Each row is where one point has got to under a steady rotation. How many ticks took it there?
The counts run from 0 to 164.
[ -6 -13  -5 -18  14   2  10 -25 -23  20 -42  13 -18   5   4  27  -3 -11
 -20   0  -9  31  14   3 -14  23 -29  -6  -3 -18  29  30   8  36 -26 -22
 -22  -9  -3  -8 -11  -6  -4   8  20  -1  -5   4  13  -6 -10   8  -3  14
  27   8 -11  -5 -16] : 11
[-22 -10   5   2   8  24  13 -23  12   6   3  22   7   6  13  15  10 -19
 -25  -2   0  22   2 -17  -2 -10 -39   8 -11  -3  26  43  20  11 -14 -15
 -32  -9  -1  19 -23  11   5  17  21  -7  23 -10  -5 -14 -16  -7  13  24
   7   8  -9  -7 -42] : 45
[  1  -9   9   2   1  26   2 -26   0  -8 -30  16  -4   6  10  17  -5   0
 -38  10  -6  16  29 -22  20  -9 -20 -10  -4 -16  28   4  24  23 -21 -31
  -7  16 -16   8 -13   5  -6  35  11  -3  21  -3  -3   3  -8  -2   7 -10
  10   7 -12  -4 -33] : 146
[  5  -9   5 -18  -1  20  13 -28   0  10 -26   3  -3  -2  15  28 -14  -3
 -25  13  -9  16  19 -16  14 -11 -34  -7  -6 -10  18   6  25  18 -23 -24
  -8   5  -9  -4  -8 -13   3  28  17   2  25   2  -1  -9 -15 -16   8  -7
   3  23 -23 -10 -42] : 152
[ -2 -26  -4 -29  24  -2  13 -19 -15  18 -41   4 -12  -1   4  21  -6 -21
 -26   2   1  26  14   0  -2  -3 -19  -4  -7 -11  40  24  13  28 -24 -10
 -23   7   1   9   2  -6   1  10  32  -2  -5  11  12 -11 -10   8  -8  -7
  31  20 -16  -6  -6] : 4
[-12 -16 -12  -3 -13  10   2 -13 -16  14 -26  12   8  -1   8  23  -8   2
 -17 -15  -9  34   7 -25  11  -1 -12  -2 -28 -16  30  27  29   8 -15 -23
 -21  -2 -17   7 -15   0  -4  42  13 -24  14   0 -20 -11   0  -4   6   7
   4  12 -33 -10 -14] : 132
[ -4 -20 -13 -26   9  16   5 -23  15 -10 -17  12  -9   9  -2  14   4  -5
 -35   7  11  31  10 -15   4  -7  -3  11  10 -12  33  11  18  20 -25 -19
 -15  13 -11  21 -15   8  -2  13  21 -10   9  17   8  14 -20   6   4  -5
  26  10 -19  17 -35] : 69
[  5 -28   5 -30  10   5  13 -22   4   1 -38 -15  -5  -1   6   6   0 -11
 -39   5   1  35   6  -6  -2 -33 -10  10  -7 -21  28  -4  18  17 -20 -23
  -6   5  -8   4  -1   6   8  23  18   8  11  11  -1   6 -32  -4  -4 -19
  25  17 -22   4 -22] : 81
[-11 -16   7  -5   9  -1   1   1  -9 -10 -39  10   3   0  11   9  -1 -23
 -24  -3 -24  23   3   7  -2 -15 -23  12 -21 -10  51  23  20  -2 -13 -42
 -32 -15   5   5  -3   5 -11  33   6  -1   5   0   5  -7   5   1  -8   3
  25   6 -31 -10  -9] : 114
[-13 -15  20   7  17   2   8 -10 -13  -3 -26  17   4  -6  18   4  -9 -12
 -36   8 -13  15  11  16  -1  -5 -14  -3 -18 -10  42  25  29  14 -15 -29
 -15  -4   4 -10 -18 -11  -3  29  18  -8  26 -17  -8   4 -14  -8 -10   0
  19  -4 -15 -12 -28] : 28
[-18 -10 -20  -2  -6  14   8 -15  -6 -16 -21  21  -6   9  16   6  -8  -6
 -35   6   1  29   6 -11  11   2 -26  -1 -14 -12  33  16  35  29 -19 -40
 -12  12 -10   1 -13   9 -12  31  11   3  15  -4  -1   7  -6   4   6  17
  18  23 -22   1 -13] : 134
[ -6 -28  12 -15  11  -4  11 -17  -5  12 -29  10  -9 -10  11  -4   1  -5
 -33   5  -7  28  13  19 -17 -11  -9  16 -21 -13  29  23  34  11 -20 -24
 -14  -7  12  -4   0   3  15  29  21   0   6  -6 -21  14 -10   8  -8   3
  16 -18 -28   2 -25] : 100
[ -4 -18  13 -38   9  -4  17 -23   7  22 -35  21  -1 -10   2  10  17 -26
 -10 -13 -13  25   3   6 -10   0 -24  12  -1 -12  16  40  24   7 -27 -18
 -22  -9   9   0   4  12   7  13  17 -18  12  24   6  -1  -5  11   0  10
  31  -2 -13  -4 -17] : 97
[ -4 -20   1 -25  19  10  11 -12 -11  -8 -23  -7  -2  -5   4  14   9  -8
 -23   7  -9  36  -4  -6  -7  12 -16   5   5 -26  38  11  16  23 -30 -19
 -15 -10   1  -9 -21 -11  -2   5  19  -4  10   8  10 -17 -38 -11   0  -5
  20  29 -20   4 -40] : 161
[-15 -19  26  11  19  11   4 -16 -12  10 -22  13   4  -8  15  12  -2 -16
 -34   4 -13  18  13   6   2 -17 -23  -9 -25 -17  28  16  32  13 -14 -19
  -5   4   0  -3 -15  -8  -1  33  16 -16  23 -12 -18   3 -17  -4  -2   6
  17  -9 -11 -22 -29] : 27
[  5 -26  17 -23  14   1  21 -23   2  14 -30  -8  15 -12  10   3   4 -15
 -35   5 -19  23  16   9  -4 -12 -28  17  -8 -18  24  19  19   7 -18 -11
 -10   6   6  -6   3  10  21  24  16 -13  10  14 -19  14 -15   1  -3 -11
  21  -3 -30  14 -28] : 93
[ -7  -9  27   1  12   5  19 -29 -11  15 -21  15   1  -8  16  14   5 -21
 -27   4 -22  28  21   5  -4   1 -45  -1 -22 -12  16  30  27  23 -14 -23
 -10   1   7  -5 -10  10   9  29   3  -6  24   2 -18  -4 -18   3  -4   4
  15   1 -19  -9 -24] : 20
[-15 -16   2  -4  -2  -1  -2  -6  -1   0 -41  17   4  -1  15  13  -7 -13
 -29 -12 -17  14  21  -8   3 -11 -17  12 -26 -24  51  18  17  -6 -12 -34
 -30   6 -14   7  -2  11 -10  34   7 -20   6  -8  -2 -10   3   7  -1   6
  14 -13 -37   2 -18] : 120
[  1 -13 -15 -30   3  11   8 -21  14 -11 -18   1  -1   2   6   9   1  -4
 -34   7   0  30  12 -22  19  -9 -15  13   9 -13  29   3  29   8 -26 -32
 -15  11 -14  11  -7   8   3  24  15  -5  18  20  -8   8 -11   2   0 -18
  17  19 -30   9 -39] : 68
[-20 -21  -5   1 -12  18  17 -20  11   4 -10  13  18   7  -8   8  -4  -8
 -28  -6  10  32  -2 -15   3 -12 -13  -3   1   2  27  46   8  11 -17 -21
 -27   6  -5   7 -24  -8   8  16  33  -4   9   4   4  -7 -21  -4  19   2
  19  23 -18  -8 -37] : 58
[-13 -21  14   1  25   0   3 -17 -18  -4 -29  15  -4  -7  15   7  -4  -6
 -34   5 -15  23   5   5  -7   1 -13  -1 -18 -28  52   6  32  22 -21 -18
  -4   4   1  -3 -15   1  -7  26   5 -24  14  -4 -15  -1 -26   5 -21  -3
  28  -2 -18   2 -18] : 22
[-15 -11  16  -1  11  18  11  -8 -15  20 -15  13  16  -6  14  17  -2 -17
 -33   7  -7  24  14   7   5 -13 -33  -3 -17  -6  27  26  29   0 -17 -27
 -26  -7   0   1  -6 -13  -1  30  24 -10  21  -7 -14  -2 -13 -10  -2  10
  19   4 -17 -21 -37] : 33
[  5 -16   2 -26  13   1   9 -21 -18  17 -36  -9  -3  -2  20  17 -13  -9
 -35   6 -16  26  25  -2   7 -12 -36   9 -21 -18  26   6  20  23 -19 -25
 -17   6   2  -6   5  -4   3  32  14  -1   9   7 -16  -1 -12  -4  -6   1
  15  10 -25   2 -14] : 8
[ 15 -20  -3 -28   2  10  12 -32  18   0 -30   8 -16   9   8  10  -4   5
 -36  11   4  29  19 -12   3 -19  -4   9  -5  -6  20   3  31  21 -18 -28
  -9   9  -8  12 -10  16   9  29  13   8  29   9   0  15 -15   2  11  -8
  12   6 -26  15 -38] : 74
[ -1 -13   1 -25  13  15  17 -26  -7  15 -30  15  -1   3   8  25   2 -11
 -10   3  -3  25   6 -12  -2  18 -20  -7   5 -12  26  27  11  23 -30 -16
 -19  -9  -4  -4 -18 -14   4   4  20   1   9   8  20 -21 -24  -7   7   4
  16  24 -13 -15 -39] : 156
[ -8 -22  -7 -20  17  12   8 -25   0   5 -34   8 -14   7   6  16  -8   0
 -25   4   4  23   3 -10 -11  10 -14  -1   9 -19  35  18  13  30 -32 -12
 -21  -6  -9   2 -25 -18  -5   7  26  -3  10  -6  13 -12 -29  -5  -1   0
  23  18 -10   2 -40] : 155
[  1 -21  21 -25   5  -1  18 -31  12  26 -44  14  10  -5  -5   8  12 -22
 -17  -8 -19  27  13   5  -8   2 -26  -1   1 -18   5  30   6  15 -22 -17
 -20   4  -5 -16   0   7  20  19  13 -12   2  16   8   0  -8   4  17   7
  32 -11 -13   0 -28] : 91
[-22  -6  16  -5  19   9  12 -18  -9  17 -18  29  17  -1   8  15   9 -18
 -29   5  -5  20  11   4   4 -13 -31 -10  -9  -7  18  34  24  12 -15 -27
 -24  -3   2   5 -11 -13  -3  23  22 -10  20  -5   2   0 -13  -1  13  22
  16   1   1 -30 -40] : 32
[ -4 -14  10 -13   8   7  15 -30   6  14 -32  21   8   0  -4  18  18  -8
  -7  -9 -14  35   6 -15  -8   9 -20   0  14 -25   7  19  10  23 -27 -19
 -12 -10 -18   0 -23   3   3  11  12 -18  15  10   7 -10 -35   3  13  10
  12  16  -4  -4 -44] : 163
[-18 -19  20  -2  23   0   7 -12 -14  -6 -34  30  -8  -5   8   5   1 -15
 -22  -4 -15  17   5  11  -8  15 -14  -4 -18 -20  47  24  25  29 -23 -23
  -9  -7   1  -7 -24   1 -14  17  10 -13  18  -9   9  -4 -23   7 -13   3
  31   2 -14  -6 -19] : 23
[  6 -23  -6 -35   9  16  16 -28  10  -7 -26   0 -24   5   1   4   0  -2
 -33  10   9  32  10  -4  -3 -16  -5  12  -3  -2  31   9  21  28 -21 -24
 -15   3  -4  12  -9   3  13  16  17  17  17   9   7   7 -20  -3  -3 -12
  26  15 -24   6 -34] : 75
[-13 -13   2   3   2  12   3  -6   1  -6 -14  13   6   3  17  14  -1  -9
 -25   2 -15  22  10  -1  -4  -5 -22  10 -14  -5  46  19  20  -1 -17 -39
 -35 -25  -3   0 -26   0 -14  29  12  -2  19 -10  -4 -14 -11  -8  -1   9
   4   3 -30  -5 -47] : 41
[-17 -11  -3  -8  -6   7   1 -13  25 -19 -29  18   5   3  10  10  -4  -4
 -25  -8 -10  25   4 -22   5 -11 -12   6 -14 -12  46  13  24   2  -6 -36
 -20  -4 -20  12 -31   3 -10  28   5 -12  26 -14   0  -8 -19  -3   4  12
   4   9 -28   3 -36] : 48
[ 15 -19   9 -27 -10  16  18 -37  11  19 -41   2  -3   0  -3  15  -1  -5
 -20  -1   3  38  18 -12  -5 -19 -20   3 -11  -5   3  17  15  20 -15 -32
  -9  -6 -10  -4  -5   7  17  21  17   9  19  13   6   0 -18  -9  13  -2
  11   6 -18 -10 -32] : 79
[-16 -12   4  11  11  19   2 -12   0   8  -7  16  12   5   6  14   0   1
 -32  -1 -11  20  13  -8  -2 -14 -24   6 -14 -10  26  20  16  -1 -18 -19
 -35 -12  -9   9 -25   2  -8  33  11 -17  18 -17 -19  -6 -16  -9   2  12
   8  -8 -15 -12 -48] : 40
[-10 -10  24  -2  11   6  15 -29 -10  21 -29  27   6  -7  12  16   6 -18
 -12  -9 -17  32  15  -1  -6   9 -40  -3 -16 -21  11  31  19  28 -18 -19
 -15  -1  -1  -5 -11  17   7  25  11 -14  13  -1  -5  -4 -15   8   0  18
  20   4  -3 -14 -17] : 19
[-26 -22  -4   0   6   1  11 -13  -5  21 -23  16   4  -4   5  27  -2 -14
 -31 -17   3  19  11 -19   4 -13 -36   5 -23 -13  38  42  13   9 -12  -2
 -31   8  -3  18 -11  -1  -1  24  29 -32   2  -5 -16 -14   0   8   7  18
  21  -6 -18  -7 -11] : 124
[ 12 -25   1 -33   9   4   9 -32   5  15 -40   7 -11   5  -9  18   8  -9
 -17 -13  10  38   0 -14 -11  -7   2   0   6  -7  28  17   8  23 -23 -13
 -15  -5 -14  16 -13   0  16   7  25 -11   7  18  18  -5 -24  -1   2 -14
  28  14 -13  -3 -26] : 77
[-15 -13   2 -16  15  -9   2   2  -4  -4 -34  15  -1   0   9   2  14 -28
 -29 -10 -16  16   4  11  -2 -20 -21   7 -13 -23  44  15  13   7 -16 -40
 -31   6  -5  15   4   8 -15  30   7 -13   2   3  15  -4  -1   6  -4  15
  35   9 -20  -2  -8] : 115
[  1 -11  -1 -24  11   4   9 -27 -19  27 -35  11  -1  -4  11  23   6 -19
 -14  -4 -19  31  15  -7  -3  11 -38   2 -15 -20  19  31   9  26 -27 -20
 -22  -5  -3  -8  -3   6   9  15  18  -9   3  16   4 -14  -9   1   0   8
  23  15 -14 -13 -12] : 12
